In the data rows, 128 means zero.
Some points:
tensor([192, 213, 138, 120, 137, 81, 124, 168, 142, 102, 102, 129, 143, 173,
        54, 155, 103, 121, 84, 229, 136, 93, 71, 130, 170, 86, 207, 95,
        106, 90, 118, 187, 98, 151, 226, 125])
tensor([160, 159, 148, 121, 131, 167, 141, 59, 154, 165, 121, 88, 206, 63,
        216, 154, 212, 159, 179, 93, 98, 144, 154, 119, 82, 98, 112, 65,
        135, 110, 73, 115, 182, 94, 175, 145])
tensor([92, 107, 103, 57, 227, 51, 97, 137, 202, 189, 104, 83, 109, 100,
        116, 24, 74, 146, 125, 105, 134, 162, 102, 170, 160, 113, 90, 120,
        103, 160, 132, 85, 138, 116, 115, 209])
tensor([131, 49, 104, 85, 91, 147, 181, 74, 69, 135, 170, 73, 170, 185,
        125, 159, 162, 191, 178, 142, 65, 141, 130, 152, 48, 133, 160, 88,
        131, 141, 101, 135, 126, 145, 141, 143])
tensor([141, 145, 130, 181, 114, 216, 135, 0, 93, 149, 146, 73, 112, 110,
        143, 57, 84, 96, 112, 158, 148, 173, 122, 68, 126, 141, 113, 135,
        84, 155, 238, 125, 112, 165, 89, 75])
tensor([70, 135, 103, 91, 145, 208, 145, 73, 146, 181, 102, 87, 215, 101,
        171, 148, 203, 91, 190, 145, 124, 102, 134, 180, 35, 167, 152, 114,
        111, 143, 53, 104, 110, 160, 169, 156])
tensor([112, 94, 181, 57, 94, 168, 223, 111, 110, 101, 163, 158, 154, 107,
        138, 144, 156, 112, 171, 128, 120, 61, 163, 138, 133, 89, 203, 124,
        129, 126, 198, 139, 83, 77, 152, 106])
tensor([139, 108, 89, 156, 75, 193, 162, 145, 164, 127, 53, 211, 51, 153,
        64, 108, 101, 134, 64, 91, 129, 137, 146, 87, 181, 207, 68, 178,
        202, 226, 107, 93, 128, 121, 171, 162])
tensor([127, 113, 123, 112, 225, 120, 16, 109, 154, 206, 136, 170, 63, 64,
        132, 21, 115, 129, 175, 133, 131, 158, 118, 139, 57, 176, 101, 101,
        143, 133, 160, 125, 112, 106, 147, 67])
tensor([115, 171, 169, 106, 85, 116, 166, 66, 94, 166, 145, 93, 203, 153,
        161, 170, 131, 150, 255, 94, 128, 86, 83, 125, 52, 119, 104, 157,
        179, 118, 84, 176, 151, 161, 148, 137])
tensor([95, 157, 78, 156, 78, 125, 134, 212, 144, 128, 138, 145, 53, 149,
        141, 58, 128, 142, 95, 89, 190, 138, 150, 129, 144, 141, 134, 155,
        167, 169, 80, 94, 220, 173, 103, 128])
tensor([80, 134, 74, 172, 139, 112, 166, 192, 124, 90, 115, 172, 64, 169,
        145, 75, 107, 107, 43, 34, 132, 78, 115, 107, 132, 184, 129, 203,
        88, 136, 120, 40, 159, 119, 200, 134])
tensor([93, 181, 76, 106, 64, 25, 65, 151, 197, 123, 115, 164, 91, 87,
        54, 100, 177, 165, 140, 71, 150, 146, 104, 112, 137, 132, 98, 186,
        121, 152, 154, 21, 127, 154, 110, 180])
tensor([192, 127, 137, 149, 145, 109, 139, 162, 115, 5, 189, 129, 133, 129,
        78, 204, 78, 124, 123, 181, 156, 92, 147, 169, 129, 74, 166, 45,
        143, 147, 79, 104, 78, 141, 171, 116])
tensor([113, 96, 148, 184, 123, 88, 156, 172, 105, 87, 133, 122, 133, 216,
        126, 206, 117, 162, 130, 255, 82, 109, 148, 151, 82, 38, 144, 149,
        138, 132, 136, 168, 145, 111, 128, 125])
tensor([132, 109, 159, 155, 195, 191, 54, 23, 40, 133, 153, 100, 72, 46,
        146, 95, 133, 71, 157, 155, 110, 115, 127, 151, 195, 129, 104, 193,
        91, 134, 181, 168, 146, 146, 109, 126])
tensor([195, 58, 103, 183, 98, 95, 131, 169, 182, 127, 170, 85, 155, 165,
        14, 204, 122, 88, 101, 174, 180, 134, 104, 145, 156, 73, 179, 110,
        169, 33, 145, 172, 139, 142, 175, 117])
tensor([157, 128, 140, 53, 173, 182, 83, 127, 90, 212, 126, 107, 73, 115,
        163, 99, 95, 86, 142, 130, 161, 197, 93, 135, 125, 68, 111, 160,
        104, 154, 190, 111, 138, 173, 47, 82])
tensor([142, 142, 164, 137, 195, 134, 55, 70, 94, 200, 138, 116, 115, 44,
        182, 119, 76, 95, 120, 117, 84, 171, 115, 113, 144, 122, 189, 149,
        181, 157, 167, 94, 108, 151, 72, 159])
tensor([148, 185, 145, 127, 191, 135, 101, 201, 198, 29, 100, 69, 186, 162,
        37, 152, 122, 125, 101, 188, 51, 69, 88, 128, 199, 107, 163, 93,
        198, 58, 108, 155, 171, 131, 111, 50])
tensor([111, 128, 141, 107, 126, 139, 230, 110, 77, 156, 125, 119, 205, 75,
        170, 182, 171, 198, 82, 191, 111, 142, 163, 151, 86, 157, 89, 149,
        129, 53, 153, 129, 133, 97, 138, 125])
tensor([114, 118, 74, 103, 93, 74, 91, 155, 179, 37, 143, 195, 97, 166,
        155, 66, 166, 71, 70, 95, 144, 191, 144, 54, 142, 162, 85, 208,
        131, 145, 82, 99, 147, 118, 139, 119])
tensor([128, 153, 125, 143, 209, 200, 120, 71, 100, 171, 210, 119, 80, 122,
        175, 79, 101, 95, 124, 119, 130, 126, 124, 101, 158, 60, 35, 116,
        110, 88, 197, 97, 83, 178, 61, 145])
tensor([136, 96, 195, 59, 180, 85, 56, 91, 232, 147, 81, 95, 55, 108,
        158, 103, 91, 97, 120, 50, 112, 164, 161, 100, 70, 130, 99, 138,
        73, 132, 128, 142, 127, 166, 120, 139])
tensor([87, 143, 99, 81, 94, 169, 149, 67, 113, 132, 129, 190, 201, 81,
        207, 199, 137, 135, 205, 145, 169, 135, 133, 156, 109, 130, 118, 81,
        156, 113, 143, 165, 187, 114, 153, 153])
tensor([117, 163, 115, 166, 74, 131, 161, 140, 126, 113, 116, 176, 75, 198,
        64, 40, 151, 116, 25, 35, 169, 145, 194, 133, 163, 128, 103, 183,
        169, 144, 70, 160, 156, 109, 98, 179])
tensor([109, 164, 109, 90, 128, 139, 148, 82, 119, 243, 160, 112, 201, 100,
        140, 227, 191, 118, 164, 95, 89, 106, 147, 127, 83, 116, 99, 76,
        95, 188, 67, 150, 145, 85, 129, 96])
tensor([68, 43, 224, 139, 125, 109, 177, 146, 50, 139, 179, 133, 243, 153,
        106, 178, 119, 165, 155, 154, 170, 112, 79, 124, 134, 98, 101, 105,
        136, 148, 106, 118, 122, 119, 148, 129])
tensor([112, 97, 145, 165, 27, 148, 115, 196, 132, 140, 155, 182, 15, 132,
        135, 56, 149, 141, 32, 107, 106, 70, 150, 67, 150, 153, 151, 170,
        141, 157, 67, 103, 204, 144, 151, 157])
tensor([217, 108, 64, 176, 151, 102, 149, 191, 170, 74, 42, 98, 116, 140,
        92, 187, 78, 102, 151, 168, 127, 60, 63, 107, 138, 81, 184, 110,
        156, 38, 111, 166, 79, 92, 110, 91])
tensor([132, 197, 101, 142, 53, 139, 116, 203, 94, 95, 133, 130, 82, 107,
        99, 70, 64, 121, 36, 85, 164, 132, 155, 104, 95, 186, 112, 201,
        151, 162, 46, 115, 137, 34, 109, 172])
tensor([37, 158, 97, 83, 140, 176, 177, 103, 77, 157, 134, 58, 163, 83,
        185, 185, 202, 171, 150, 76, 137, 156, 140, 67, 105, 130, 141, 87,
        114, 105, 121, 176, 86, 112, 197, 119])
tensor([180, 134, 133, 206, 173, 132, 119, 172, 255, 59, 161, 147, 126, 171,
        56, 196, 135, 159, 114, 179, 119, 118, 23, 132, 136, 168, 203, 98,
        103, 87, 113, 199, 104, 121, 111, 94])
tensor([126, 98, 131, 142, 70, 68, 164, 128, 104, 48, 85, 177, 161, 129,
        147, 160, 165, 88, 103, 155, 109, 96, 75, 143, 191, 134, 147, 26,
        83, 104, 158, 169, 73, 131, 76, 88])
tensor([124, 123, 134, 126, 83, 102, 179, 153, 79, 80, 145, 190, 183, 120,
        109, 172, 95, 106, 141, 158, 57, 82, 174, 164, 147, 172, 132, 97,
        98, 50, 154, 200, 95, 163, 102, 96])
tensor([182, 139, 113, 139, 91, 81, 113, 222, 143, 103, 75, 139, 75, 154,
        111, 83, 186, 130, 103, 46, 162, 119, 144, 128, 89, 175, 94, 138,
        131, 202, 179, 90, 183, 118, 101, 183])
tensor([165, 68, 171, 134, 133, 154, 165, 123, 49, 80, 124, 175, 177, 202,
        71, 154, 104, 203, 196, 190, 117, 147, 116, 122, 122, 71, 175, 116,
        66, 131, 95, 109, 139, 67, 129, 167])
tensor([103, 131, 55, 117, 162, 30, 64, 187, 209, 148, 69, 110, 128, 114,
        152, 65, 113, 170, 147, 94, 177, 146, 233, 132, 157, 122, 120, 182,
        117, 194, 147, 138, 111, 160, 90, 148])
tensor([149, 126, 141, 189, 132, 188, 35, 66, 96, 199, 155, 107, 145, 136,
        223, 108, 79, 130, 122, 79, 75, 177, 109, 182, 190, 143, 99, 143,
        123, 106, 200, 124, 68, 133, 130, 134])
tensor([72, 126, 194, 167, 71, 115, 228, 150, 88, 78, 107, 125, 115, 96,
        121, 177, 118, 97, 191, 159, 102, 198, 135, 195, 135, 133, 126, 62,
        116, 102, 132, 132, 87, 119, 135, 74])
tensor([152, 124, 174, 65, 210, 104, 18, 74, 133, 196, 103, 101, 102, 169,
        167, 109, 137, 142, 114, 152, 190, 119, 174, 112, 162, 199, 108, 142,
        125, 126, 155, 56, 110, 128, 64, 99])
Along one direction, these points spread out more than along any other. Take the direction at right angles to it along which they spread out most. Go by this last direction. How far along it is each point below, from 0 to 99? The average is 50, and the first point in the table lies past the average. One standard deviation of the points above along it is 16.
tensor([124, 123, 134, 126, 83, 102, 179, 153, 79, 80, 145, 190, 183, 120,
        109, 172, 95, 106, 141, 158, 57, 82, 174, 164, 147, 172, 132, 97,
        98, 50, 154, 200, 95, 163, 102, 96]) -> 59
tensor([139, 108, 89, 156, 75, 193, 162, 145, 164, 127, 53, 211, 51, 153,
        64, 108, 101, 134, 64, 91, 129, 137, 146, 87, 181, 207, 68, 178,
        202, 226, 107, 93, 128, 121, 171, 162]) -> 65
tensor([152, 124, 174, 65, 210, 104, 18, 74, 133, 196, 103, 101, 102, 169,
        167, 109, 137, 142, 114, 152, 190, 119, 174, 112, 162, 199, 108, 142,
        125, 126, 155, 56, 110, 128, 64, 99]) -> 34
tensor([180, 134, 133, 206, 173, 132, 119, 172, 255, 59, 161, 147, 126, 171,
        56, 196, 135, 159, 114, 179, 119, 118, 23, 132, 136, 168, 203, 98,
        103, 87, 113, 199, 104, 121, 111, 94]) -> 74
tensor([112, 97, 145, 165, 27, 148, 115, 196, 132, 140, 155, 182, 15, 132,
        135, 56, 149, 141, 32, 107, 106, 70, 150, 67, 150, 153, 151, 170,
        141, 157, 67, 103, 204, 144, 151, 157]) -> 66
tensor([111, 128, 141, 107, 126, 139, 230, 110, 77, 156, 125, 119, 205, 75,
        170, 182, 171, 198, 82, 191, 111, 142, 163, 151, 86, 157, 89, 149,
        129, 53, 153, 129, 133, 97, 138, 125]) -> 41
tensor([157, 128, 140, 53, 173, 182, 83, 127, 90, 212, 126, 107, 73, 115,
        163, 99, 95, 86, 142, 130, 161, 197, 93, 135, 125, 68, 111, 160,
        104, 154, 190, 111, 138, 173, 47, 82]) -> 30
tensor([117, 163, 115, 166, 74, 131, 161, 140, 126, 113, 116, 176, 75, 198,
        64, 40, 151, 116, 25, 35, 169, 145, 194, 133, 163, 128, 103, 183,
        169, 144, 70, 160, 156, 109, 98, 179]) -> 67
tensor([132, 197, 101, 142, 53, 139, 116, 203, 94, 95, 133, 130, 82, 107,
        99, 70, 64, 121, 36, 85, 164, 132, 155, 104, 95, 186, 112, 201,
        151, 162, 46, 115, 137, 34, 109, 172]) -> 65
tensor([217, 108, 64, 176, 151, 102, 149, 191, 170, 74, 42, 98, 116, 140,
        92, 187, 78, 102, 151, 168, 127, 60, 63, 107, 138, 81, 184, 110,
        156, 38, 111, 166, 79, 92, 110, 91]) -> 73
tensor([132, 109, 159, 155, 195, 191, 54, 23, 40, 133, 153, 100, 72, 46,
        146, 95, 133, 71, 157, 155, 110, 115, 127, 151, 195, 129, 104, 193,
        91, 134, 181, 168, 146, 146, 109, 126]) -> 28
tensor([112, 94, 181, 57, 94, 168, 223, 111, 110, 101, 163, 158, 154, 107,
        138, 144, 156, 112, 171, 128, 120, 61, 163, 138, 133, 89, 203, 124,
        129, 126, 198, 139, 83, 77, 152, 106]) -> 47
tensor([127, 113, 123, 112, 225, 120, 16, 109, 154, 206, 136, 170, 63, 64,
        132, 21, 115, 129, 175, 133, 131, 158, 118, 139, 57, 176, 101, 101,
        143, 133, 160, 125, 112, 106, 147, 67]) -> 32
